One turning vector, and how many steps it has turned
The counts run from 0 to 1285.
[ -3  10  -1 -11  15  22  -6  12  19   9  13 -11  -9 -12   1   6   4  -6
  12  -3  -1   8   6  -1  -4 -37  -4   2 -14   3  24   3  10   4   6  20
   5   3  23] : 708
[  3  -4   1   9   0  16  -5   2   0  10  26   9  -7  -5 -10 -13  23 -16
  -9  10 -17   0  18   1 -24 -20 -15  13   1   1   5  -5  15  -1  22  -8
   1  -3  18] : 1112
[-13  10  12  -3  13  12  -1   3  18 -11  11   1  -1 -23   7   0 -12  -7
   3   3   1  25  14   6  -9 -31 -22   3 -11  -9  23 -11  20   9   1   9
   9  15  10] : 991
[-10 -11   0  13  14  12   8 -20   6   2  27  22 -12 -28 -10  -2   8   6
   4  -4  20 -10  -7  -7 -10   8 -31 -10 -17   8  -7   1  -5   4 -13   9
  12  -1   7] : 482
[-20 -13   2   5  11  20  -6  -9   3 -10  15  11 -12 -23   9   1  14   7
   7 -18   6   1 -22  20   4 -13 -19   3  -4   2  -2  15   5  10   3 -14
  11   7  25] : 574
[  6   6  11  18   9  18  -2  -4   2  18  24  10 -13 -13   9  14  -8 -12
   4   8   4  -4   5 -18   6   1 -19  -5 -21  -1  -5   9   1 -34   1  10
   4  -6  13] : 194
[-12  10  10   2  11  21  -6  17  22   1  19   5 -16 -13  11  -1  -2  11
  25   6 -11   5  10  22  -1 -12 -24  21   8  -4   0  -7  -1  10  16  -9
   7   5  22] : 443
[ -8  -7   7  20  15  15  -3 -18   5   3  38   5  -6 -14  11 -11   9 -28
  -5   6   6   1   2  -2  14   4 -17  -6  10  -7  -9   1  11 -20  -9 -13
   9   4   3] : 1240
[-16  -8  17  -2   5  -4  10  -4   3  -5  14   4 -20 -10  -3  -7   6   1
   0   9  17  21  -6  -2 -13 -26   5  -9   4   6   5   1   9   0  19  23
  21  11  26] : 76
[ -7 -17   7  -5   4   5  10 -14  15  25  31  11  -2  -2 -17 -15   2  -3
  14   0  13 -11  -2  -8 -27   1 -11 -10  -9  15   5   0  -2  14  23   9
   1   5  27] : 894
[-14  11   8  -7  -1  12   8  -7  20  -8  14  -9 -20   2 -14   9 -15  -3
  10   6  -2  19   4  -1  -5   1 -31   2   5 -16 -16  10  -1 -25   8  20
  -5 -13   9] : 750
[-20 -15   2   0   3  10   2  -8  38   2   3 -18 -18  -5  -8  -8  11 -13
   7   3  -5 -11 -21   6  12 -18 -24  -8   7 -17  -1   9   3  -2 -11   0
   5  -5  12] : 542
[ 14   0   0 -11  26  20   4 -16   8  16  16   8 -22   5   1 -12  -8  -6
  19  -2 -12  13   2 -25 -20  -6 -15   6   7 -18 -16  -8  19  -3 -19   5
   8  -4  -4] : 516
[-10 -16  -1  -5   4  11   3 -26  21   4   9  13 -13 -10  -8   3   3   5
  15  -5   8  -6 -20 -11  -8  12 -33  -7 -16   7   2   1 -16   2 -12   2
   7  -4  10] : 346
[ -1  21  -4   9  15  20  -2 -17   6  -4  27  -3   7  -8  -8 -13   7 -22
   5  -2 -10  19  21  12 -20 -21 -10   5  -4 -14  -5   6  14   7  -2   3
  -4   2   0] : 1242
[-13  -3  -2   8   7  18  -8   4  20   0  19  -7  -5  -9  16  -1  19   4
  23  -6  -5   3   5   5  -4  -8 -23  19   6  -6 -18   1  18   3  -5 -21
   4  -2   7] : 18
[-40  13  -7  -1   9  30  -3   6  18  -3   2   0 -24  -7   3  11  -4  -3
  12   5 -13  -9   2  11   9 -14 -24  -6   0  -8  14   5  -9 -12   3   2
 -10 -13  10] : 831
[  1 -11   2  13   2  21   0  -8  -4   9  24 -15  -7  -2  -4   6  18 -20
  10  17  -8   4  10  -2 -18 -18   1   0 -12   7   0  19  17 -19  13   0
   6   0  16] : 828
[ -2  -2  -3   0 -10  23 -16 -11  14  19  25  -1 -24  -4  -6 -13  29  -7
   4  -4   0 -17  11  -6  -3 -11 -18  15   6   4  -4   5   4  -6  13  -8
   8 -11   8] : 552
[  1  -2   5 -13  -3  19 -17  -3   4  18  26  -4  -5   9   8 -11  13   2
  10 -20   6  -2   6  -2 -11 -13   2  17  -3  -2 -14  17  14 -11  17  -4
   2   7  34] : 164
[-24  14  -2   2   3  23   3  -8  10  -6  13   4 -25 -16  -1  -1 -11  -5
   0 -14  -5   1  16   9   9 -18 -36   8   1 -20   4  -7   2  -8  -2   1
  -5  -7   3] : 695
[ -4 -10   3  -1  -7  -4   2 -32   6  17  23   9 -30 -14   1  -8   5 -11
 -20   2  15  -6   6 -25  -7  -1 -24   0   1   0  -9  -7  -1 -17 -10   6
  13  -5  15] : 1191
[-25  -2  -1  11  16  16 -14 -17  19  12  -1   6 -23  14   0   0   5   1
  33   8   3   8  -6  -9  -4   0 -25  -8  -7   4   5 -11 -12  10   7   5
  19  -1  -7] : 1059
[-19   7  15  -4  14   7  13   7  26  -1  20   6   3 -10   1   1 -22 -10
  11   8 -10   9   2   7   0  -2 -31  -3  -2  -5   0 -10 -12 -10 -10   4
  -9   5  31] : 739
[-12   7  19   4   9  16  -2  19  10  11  10  -1 -11   5   2   1  -7   0
  24 -12  -5  16   1  10 -11 -29  -2   7  -7 -10   5  -5   4   5  18   8
   1   7  28] : 1003
[ 14  -6   8  14  16  16  -4 -17 -17  22  14   6 -21   1   2  -6  13  -2
  10   6  -7   9  -3  -2 -29 -13   3   0 -17  -9  -2  12  12  -2   2 -17
  13  12   8] : 1074
[-14  -9 -13 -11  11  20  -7 -20  14  10  17  -1 -15 -11   6 -20   6  -1
  11   9   2 -24  -5   3 -17  15 -23  -7  -1   4   2  14  -4   0  -6 -18
  -5  -6  17] : 814
[-10   7   0   6  11   9 -24 -23  15  17  -2   0 -29  19   4  -5   3  -5
  19   2  -1  11   6  -8  -1  -3 -28  13  -6 -15 -21   0  -2  -4  -9 -11
  13   5   3] : 934
[  5  -6   6  -3   8  18  13 -19  -8  -2  21   5 -20   5 -11  -7  -4  -9
  15   0 -19  24   7 -11 -37  -4  -8  -3   9 -17 -19  -5  17  -7  -3  -6
   9  -5  10] : 97
[-25 -28   4   2   5   9 -11 -22  10   9   8   6 -23   3  13 -20  -4 -12
  -4  18   9  -7 -10   0  -1   6 -10 -16   9  -8  -9  -5  -6 -14   8 -16
   5   5  18] : 384
[  6  -7   6  -4  -9   8   2 -23  13  18  18  -1 -23   7 -20  -5   3   0
   6 -10  -5   5  17 -25 -36 -19 -12  14 -11   1  -4  -8   9  -5   9  12
   3  -4   8] : 768
[ 10  -2  14   9   5  15   2  18   1   0  25   0  -4   3  -2   0  10   4
  15  -7  -3  18   6   6 -18 -15 -11  15   1 -13 -19  14  35 -16  16   5
  10   7  21] : 872
[ 15  -5   7  -5   6   3 -21 -17   8  25   8   8 -33  11   3  -3  12   6
   4   1 -12  -1  -8 -21  -7  10 -30   4   2   3 -24   1  -1 -13   0   0
  19   4  20] : 84
[ -5 -15  -3  -4   2   0  -8  -7   3  17  13 -11 -18  -3 -11 -20  20 -25
 -10  18   6  -8   0   3 -14 -16   4 -15 -10   3   0  17  11  -4  16   4
   3   5  27] : 120
[ -2  -3  -4  16  -1  27   3 -12  -1   6  19  -3 -25  -5   6  -3  25 -10
  12  10 -11  -4  16  -4  -5   3 -15  12  14  -5 -15   0   9 -13   6 -15
   9 -11  -9] : 269
[-23   6  12  -4  17  30   3   9  13  -6  18  16 -16 -17  24   5 -15   2
  21   0  -1   3  -1  14  11  -4 -20  -4   5  -4   6  -2  -7  -2   1  -3
   3   3  19] : 444
[-11  14  -2  24  -3  22  -8  -8   3  13  18 -19  -8  -4 -11   2  27 -18
  16  14 -20   0  16  11  -5 -20  -8  17  -8   0  -3  16   9  -9  14   1
   3  -6  17] : 829
[ -6 -13   6  -2  17  11 -14 -14   2  12  -3   3 -22  11   1   0   5  13
  19 -10  11  19 -17  -9 -32  -5   0 -17 -19  -4   5  11   5   7  16   6
  16  14  16] : 82
[ -6 -12  -1   4  -1   9   4  -6   5  13  15  -6 -25  -4  -5  19   3 -10
   5  11  -3   5   7 -21   1   3 -31  -3  -8   0 -27  11   9 -33   1  12
   8  -9   7] : 1044
[ -8 -16   8  18   0  10  15 -11   4  10  25   2   6  -2 -17   6   5 -21
   5  -3 -13  17   5 -12  -9   2 -22  -1 -11  -5 -25   4  13 -26  -6   4
  -1  -4  17] : 189
[ -3 -11  12 -10  -7  13  -9 -32  11   4  21   4 -14  -8  22   4  -9 -17
  -3   7  -2  10   5  -6  -3 -10  -7   5 -10  -3   7  -3  -9 -21  -4 -16
  10   4  22] : 9
